Each named turn below is shown by a few rows before and after it. Which turns, in which order, take the first row of each later pair to the second? The first pair is answered.
j_801:
|  -21 | -158 |   80 | -124 |   48 | -252 |   64 | -252 |   89 |  -34 | => |  -26 | -176 |   88 |  -97 |   88 | -276 |   60 | -235 |  123 |  -15 |
| -286 |  -74 | -156 |  257 |   76 |  -40 |  308 |    8 |  151 |   80 | => |   83 |  197 |    1 | -124 |   82 |  165 |  202 | -370 |  105 |  219 |
|  115 |    2 | -311 |   -7 | -147 |  290 |  386 | -240 | -344 |  -40 | => |  117 |  -14 | -316 |  -69 | -180 |  193 |  306 | -160 | -425 | -228 |
j_566:
|   83 |  262 | -424 |  148 | -132 |  179 |  370 |  132 | -225 | -446 | => |   62 |   28 | -253 |  242 |  178 | -375 | -279 |  351 |  134 | -382 |
|   35 | -122 | -213 |  -61 | -160 |   53 |  -10 |  191 | -447 | -388 | => |   45 | -219 |    1 |  -41 |  167 | -322 | -525 |  188 |  -52 |  -83 |
|  231 |   59 |  166 | -113 |   43 | -248 | -545 |   11 |  135 |    0 | => |  299 |  345 |  175 | -197 |   -7 |  187 | -131 | -362 |    3 |  255 |
j_828:
|  -90 |  -73 |  -63 |   62 | -100 |  -92 |    8 |  250 |   41 |  -16 | => | -63 |  14 | -45 |  66 | -88 |  91 | 141 | 145 |  43 | 110 |
| -304 |  -69 |  -96 |  207 |   26 |   60 |  209 |   68 |  -45 |  -11 | => |  -80 |   96 |   -5 |  -89 |  -63 |  251 |  232 | -144 |  -83 |   60 |
|   31 | -273 |  -34 | -191 |   81 | -254 |  -57 |   25 | -121 | -320 | => | -215 | -308 |  -84 |  169 |  130 | -135 |  205 |   61 |  -37 |  -45 |
|  -50 |   35 |   55 |  110 |  124 |   37 |  404 |  103 | -154 |  -64 | => |  106 |  122 |  139 |  -40 |   84 |   95 |  348 |    7 | -208 |  -86 |

Each pair is 2 to 4 turns apart.
|  -10 |  -89 | -212 | -207 |  -53 | -242 | -147 |  213 | -271 | -412 | => | -194 | -105 |  -33 |    9 |  230 | -439 | -357 |  219 |  175 |   77 |
j_566 j_801
|   65 |  137 |  -42 | -140 | -194 |  280 |  360 | -147 | -195 |   -6 | => |  139 |  -63 |   51 | -190 |  -37 | -253 | -337 |  143 |  -30 | -313 |
j_828 j_566
| -351 |   31 |    6 |  433 |  125 |  208 |  513 |   -8 |   75 |  311 | => |  -13 |  226 |   46 |    9 |  -33 |  516 |  529 | -214 | -168 |  213 |
j_566 j_828
|  322 |  242 |  169 | -187 |  -43 |  248 |   93 | -364 |  -95 |  226 | => |   73 | -134 | -155 |  139 | -139 |    3 |  149 |  191 | -306 | -427 |
j_566 j_828
| -189 | -213 |   79 |  212 |  171 | -347 |  -72 |  201 |  272 |  242 | => |   58 |  163 |  -22 |  -82 | -115 |  276 |  471 | -169 | -148 |  250 |
j_801 j_566
| -411 | -293 | -219 |  578 |   33 |  -69 |  304 |  291 |  148 |  174 | => |  157 |  321 |  -14 | -123 | -107 |  511 |  467 | -324 | -177 |  363 |
j_566 j_566 j_566 j_828
|   83 |   52 |  210 |  -32 |  151 | -145 | -192 | -117 |  285 |  394 | => |  216 |  166 |   87 | -221 |  -94 |  301 |  209 | -249 |  -87 |  231 |
j_828 j_566
